In the data rows, 128 means zero.
Here are some points:
[125,096,132,099,082,138,134,114,104,074,117,093,064,104,170,137,226,144,058,151,156,125,142,102,177,114,144,096,100,155,105]
[078,125,192,177,167,090,156,168,085,123,159,069,142,166,091,108,052,132,109,156,149,175,172,191,111,163,117,193,137,153,227]
[085,074,104,172,087,157,124,143,123,117,082,092,114,110,158,081,152,171,101,172,158,117,144,093,234,074,188,170,074,101,110]
[166,109,107,154,136,173,133,136,097,131,095,138,093,139,179,154,123,115,154,114,153,146,129,147,125,099,086,169,165,095,141]
[086,171,140,165,021,216,099,109,079,099,142,122,009,082,152,129,148,130,069,139,173,072,186,063,163,141,120,069,056,066,124]
[136,129,167,119,169,159,144,118,177,119,151,207,143,123,135,060,106,068,173,136,094,184,105,097,079,174,132,133,199,172,069]
[146,124,082,098,171,124,088,120,098,137,110,165,176,190,101,085,120,177,119,104,098,207,137,162,103,215,137,183,167,124,221]
[163,152,201,166,193,106,102,147,144,132,075,174,132,086,179,176,151,093,157,141,206,133,078,079,140,110,080,102,124,122,162]
[197,117,050,119,161,051,077,129,132,192,191,049,198,152,098,082,176,114,106,161,117,148,148,146,103,180,195,161,175,085,156]
[160,076,141,152,123,172,108,101,140,195,160,078,186,092,105,139,124,105,140,108,129,137,095,144,119,129,121,066,158,189,111]
[101,128,092,064,159,123,158,144,076,178,157,136,124,113,125,162,103,128,186,124,104,152,122,137,169,199,140,146,130,166,121]
[154,136,159,209,151,159,154,134,157,050,068,121,204,116,181,025,137,201,057,210,155,036,131,132,220,090,197,220,088,075,135]
[139,189,167,073,134,125,087,168,202,201,134,137,096,100,186,152,182,096,123,155,178,083,162,115,131,060,129,169,120,111,088]
[173,190,083,116,206,157,143,159,156,105,164,090,077,131,128,129,141,126,130,135,151,135,116,180,058,168,169,145,151,163,191]
[095,137,138,129,154,154,092,129,171,143,131,141,077,129,133,169,145,117,137,115,089,175,090,112,126,152,039,070,112,143,142]
[195,148,051,094,049,112,109,088,090,125,192,107,118,150,120,136,086,153,141,200,090,110,137,168,094,149,146,187,182,079,151]
[213,128,130,193,135,104,240,193,207,055,124,076,119,215,062,118,100,165,159,141,067,144,094,215,099,222,152,193,170,128,152]
[175,132,098,133,173,107,126,090,091,109,097,091,135,185,041,065,095,136,142,118,081,148,082,169,136,137,120,164,115,150,181]
[161,093,114,171,079,124,129,091,155,185,072,179,066,150,115,138,086,130,130,084,121,185,126,122,165,147,070,097,158,121,164]
[128,087,196,099,120,177,095,055,092,163,087,119,118,082,172,153,125,163,120,118,162,101,186,090,166,102,167,148,074,097,077]
[151,125,139,067,153,124,195,161,195,147,179,094,112,197,077,201,084,167,045,143,134,163,150,230,086,125,141,129,115,142,120]
[194,063,146,124,085,055,130,128,139,059,121,117,130,119,103,141,152,114,208,128,105,170,081,133,125,180,128,101,154,156,140]
[111,173,157,106,137,117,111,072,074,158,129,157,185,121,098,178,175,075,121,148,143,087,097,098,158,073,111,076,069,102,078]
[160,123,173,145,146,168,118,105,133,168,134,101,092,139,083,163,116,122,184,116,121,144,103,114,085,179,112,076,163,191,161]
[083,092,117,131,100,074,091,123,084,122,095,135,150,167,067,104,052,169,164,138,098,138,156,188,068,184,134,134,170,178,180]
[184,057,120,151,122,138,085,080,072,195,124,130,070,174,157,141,094,127,138,145,042,132,162,079,107,211,173,148,167,154,180]
[082,090,119,136,099,070,086,114,080,120,092,138,148,167,067,103,048,171,165,135,098,137,158,191,067,187,131,129,171,179,177]
[090,147,144,102,086,140,124,151,103,094,137,228,145,125,174,177,153,091,151,084,126,143,085,146,157,138,113,087,128,161,047]
[098,151,153,137,210,122,174,131,145,181,149,162,190,172,092,143,138,188,119,212,095,147,147,169,111,166,156,134,151,149,187]
[091,151,161,160,145,088,110,160,142,142,166,151,192,144,167,138,150,078,175,101,161,155,127,073,078,139,104,143,162,148,124]
[058,204,128,154,146,130,205,196,177,086,170,117,135,172,116,126,150,106,173,130,163,068,107,099,166,098,110,134,146,215,098]
[117,115,190,078,124,201,177,074,163,099,142,118,194,078,130,126,181,117,083,130,180,028,154,084,149,082,135,129,127,081,038]
[127,084,124,056,132,093,114,185,103,217,168,068,168,124,172,126,136,139,130,100,191,105,172,106,123,110,092,095,086,096,076]
[137,109,192,064,118,156,114,180,136,185,040,158,129,033,100,103,109,127,108,113,136,111,103,110,181,106,110,111,081,140,075]
[190,077,083,132,154,101,117,090,121,220,114,174,120,163,114,111,053,131,087,140,074,124,152,206,094,216,122,149,154,126,167]
[095,181,024,146,123,072,125,131,113,111,167,093,200,171,080,147,156,139,146,124,099,165,106,102,082,163,139,121,152,150,168]
12 more points follow, each with its number after it:
[124,121,200,090,203,117,064,137,117,138,185,127,150,058,199,169,165,106,092,082,118,146,105,121,118,149,097,088,114,073,094] 0
[128,182,055,217,120,161,102,212,075,052,178,086,201,155,156,201,139,093,183,125,184,148,129,142,117,061,083,085,119,137,106] 1
[089,058,096,050,216,079,104,052,100,164,122,098,125,189,071,127,071,169,113,167,077,139,169,181,095,142,196,131,124,149,193] 2
[098,132,085,145,186,068,132,115,127,145,133,147,125,178,104,138,041,141,113,151,064,122,153,074,056,086,141,169,142,101,151] 3
[059,110,121,160,093,167,054,114,115,081,102,101,139,135,130,072,132,173,102,214,127,064,126,120,197,079,255,220,045,062,170] 4
[119,249,123,217,089,146,173,080,055,069,114,179,115,098,119,141,161,126,179,106,166,122,066,144,122,097,112,102,125,149,112] 5
[148,193,102,079,108,115,095,154,151,077,187,155,101,126,118,187,127,145,162,075,187,141,145,194,110,155,115,150,156,125,065] 6
[073,129,063,077,064,122,177,153,104,075,035,161,069,102,143,096,133,164,070,146,178,081,134,089,141,137,117,073,150,097,071] 7
[094,119,108,110,122,169,163,164,125,185,109,208,173,159,093,097,079,119,191,123,118,150,144,176,128,173,205,108,157,115,208] 8
[145,073,184,173,155,116,183,089,141,155,120,072,116,130,117,106,157,087,146,100,098,140,132,118,133,108,077,096,125,110,075] 9
[166,133,029,154,091,019,180,075,234,148,076,148,111,202,044,094,073,153,183,156,091,192,135,170,121,197,155,164,167,124,153] 10
[174,131,099,128,181,108,125,094,087,105,095,092,135,188,035,057,096,137,148,116,082,148,079,170,134,138,118,168,114,150,183] 11
Which of these numbered points is nearest to each point below, looking only along the 8 directions in which the first points spread most? Its number follows each.
[163,159,112,173,064,081,089,122,200,140,176,094,108,104,135,197,149,157,152,089,173,160,114,139,062,078,102,130,167,154,102] > 6
[128,088,134,096,080,136,140,117,099,068,111,092,059,100,173,137,230,148,053,156,153,124,149,099,184,112,148,093,099,154,107] > 7
[088,146,053,177,168,153,151,096,176,062,068,104,144,056,175,134,158,087,125,143,141,149,102,107,143,113,085,079,115,107,112] > 5
[167,155,106,176,059,082,084,119,205,140,179,093,101,102,130,198,143,155,150,091,172,159,119,142,059,072,103,131,165,149,103] > 6
[092,064,098,060,215,077,106,059,102,164,125,098,126,188,075,129,068,170,114,164,076,142,166,180,096,141,196,130,125,149,191] > 2
[131,179,063,214,124,158,102,207,081,057,171,092,189,150,155,198,137,098,179,123,182,143,125,139,118,063,087,084,118,142,105] > 1
[166,136,035,153,095,022,175,078,227,140,083,143,110,199,046,097,074,153,184,159,093,193,135,168,118,194,156,158,163,124,152] > 10
[210,151,070,072,099,111,109,081,053,169,186,145,120,174,103,205,042,148,113,200,050,124,175,190,030,072,204,162,105,083,190] > 2
[128,088,126,060,132,087,116,181,102,212,161,070,165,124,170,130,139,135,131,102,187,108,165,106,122,111,087,095,086,104,079] > 0
[078,129,072,079,071,120,176,151,104,078,039,162,074,103,140,094,134,161,079,146,172,087,132,092,137,136,121,077,150,098,077] > 7
[118,134,161,138,119,136,072,106,158,164,163,145,174,172,147,136,141,090,104,099,219,131,098,040,108,116,097,067,203,106,116] > 0
[157,133,037,153,099,031,175,081,227,151,078,149,112,191,047,102,078,152,178,153,092,188,132,163,122,191,151,159,167,125,148] > 10
[115,098,043,164,198,073,150,167,108,164,086,217,157,143,102,071,159,130,171,143,084,209,150,186,092,161,076,174,169,194,108] > 8
[134,188,165,081,125,132,088,163,192,193,135,136,088,098,183,151,180,098,119,154,178,083,164,110,133,066,128,161,115,108,090] > 0
[117,130,160,137,119,134,075,106,151,160,164,150,174,164,149,137,138,093,105,100,213,127,105,047,111,116,101,073,193,103,119] > 0
[084,154,106,154,161,178,139,185,080,184,149,126,127,168,066,091,110,094,204,174,124,169,142,169,094,162,132,197,150,098,232] > 3
[048,166,154,118,034,177,184,059,104,052,176,180,113,079,144,140,163,134,131,097,135,096,076,084,090,135,088,131,150,096,101] > 5
[115,193,111,093,216,205,187,125,095,090,150,078,176,107,204,114,171,125,136,142,166,128,125,118,120,072,195,106,136,116,114] > 1
[098,057,092,072,151,054,140,135,105,158,178,155,122,183,139,128,065,173,134,150,110,159,045,090,119,142,123,147,155,212,108] > 8
[133,134,090,100,139,089,212,107,099,111,168,142,144,192,073,117,089,158,145,170,047,115,106,133,136,138,135,114,144,103,166] > 11
[183,082,089,132,158,103,121,094,123,218,117,173,126,164,112,114,060,136,089,145,075,125,151,203,096,213,124,147,153,128,169] > 2
[171,126,154,156,101,129,162,128,109,115,138,130,137,154,167,111,113,137,144,116,147,155,103,095,107,171,158,186,121,157,081] > 9
[095,193,123,157,089,075,153,197,018,087,098,094,156,108,135,224,142,110,126,080,124,131,129,113,142,110,140,157,037,143,127] > 1
[081,173,135,166,024,212,106,111,079,098,146,117,010,083,147,133,153,121,070,131,175,077,179,057,160,143,112,066,056,072,122] > 7
[083,167,132,168,026,217,104,108,075,100,140,121,001,083,152,137,149,124,071,132,175,078,180,064,159,141,110,069,063,068,124] > 7
[111,178,107,077,103,120,101,127,150,185,161,162,111,116,135,052,100,044,142,135,089,218,171,163,102,107,135,138,160,126,170] > 3
[101,164,112,187,089,134,075,182,105,175,194,089,180,124,114,169,078,110,179,052,110,130,138,086,103,090,121,102,220,166,150] > 1
[164,167,126,224,128,123,164,188,131,110,129,166,139,070,144,191,151,108,112,118,163,158,124,132,194,067,116,131,109,153,133] > 5
[062,112,123,168,086,163,045,114,113,084,110,099,139,133,127,071,131,176,102,215,130,064,123,122,197,079,255,219,038,057,171] > 4
[147,153,182,155,069,178,166,116,162,023,087,135,136,133,199,074,072,141,075,186,110,000,231,164,216,074,181,229,045,046,167] > 4
[126,110,104,126,148,149,136,047,189,117,131,191,175,080,137,180,147,065,201,122,139,108,071,153,144,120,097,116,136,168,134] > 9
[162,133,165,217,151,157,152,136,157,045,061,120,208,116,190,019,140,212,047,216,159,025,137,127,226,083,204,227,080,069,134] > 4
[165,105,112,151,133,165,126,133,096,134,092,141,095,138,176,158,128,105,150,111,152,147,127,149,130,093,088,169,165,096,141] > 9
[109,087,097,067,086,187,123,194,083,081,108,080,158,160,217,034,127,190,118,170,101,052,248,140,213,035,195,237,031,046,231] > 4
[156,163,216,042,015,134,180,181,118,159,222,073,170,127,121,147,072,091,147,133,083,182,109,175,122,219,117,146,114,128,148] > 6
[139,187,160,083,136,128,089,164,197,194,137,141,102,103,177,149,172,101,127,155,173,091,158,120,126,070,132,169,124,114,089] > 0
[132,152,181,070,123,165,128,129,132,070,121,121,152,149,166,071,112,236,001,187,119,051,212,104,194,050,135,237,023,038,221] > 4
[091,098,157,088,189,194,133,152,146,225,168,215,153,137,085,053,077,126,128,181,082,110,141,144,072,171,137,174,171,178,169] > 8
[131,140,095,136,107,157,071,151,084,123,169,154,142,137,092,137,106,122,161,119,077,108,187,155,113,171,148,180,170,137,111] > 3
[128,135,165,197,071,087,110,162,091,107,073,160,115,102,121,098,171,100,042,144,116,094,193,131,148,114,137,125,036,125,141] > 7
[142,148,179,152,074,179,165,121,160,029,093,132,140,132,196,075,077,143,078,183,112,005,225,162,208,081,177,219,054,052,164] > 4
[160,159,171,119,109,189,098,060,121,134,111,107,102,111,185,014,108,176,102,194,116,086,241,106,186,077,187,150,098,088,173] > 4
[103,155,045,132,117,118,142,170,080,170,117,138,088,142,087,191,171,154,100,104,183,151,112,104,094,109,067,127,176,122,087] > 6
[075,185,206,090,139,204,101,157,077,163,108,114,134,132,162,022,124,214,100,152,135,077,191,104,179,074,170,184,036,073,148] > 4
[207,132,130,194,133,105,233,188,199,059,122,082,123,208,071,115,104,168,159,141,074,136,102,206,105,213,153,190,164,122,152] > 10
[172,090,096,135,141,095,204,089,119,124,174,226,087,153,062,092,082,194,174,189,035,154,167,214,075,098,176,129,157,106,179] > 10
[241,084,132,127,169,116,051,169,154,042,144,162,126,163,117,085,037,127,160,142,088,099,153,144,072,137,151,183,154,196,198] > 11
[124,136,157,139,122,135,079,102,157,158,156,143,174,167,149,137,140,092,102,096,212,129,097,041,112,113,095,067,198,108,115] > 0
[162,152,175,117,113,184,094,059,121,134,108,103,096,114,185,017,102,172,111,190,113,090,237,103,180,081,187,138,108,095,175] > 4
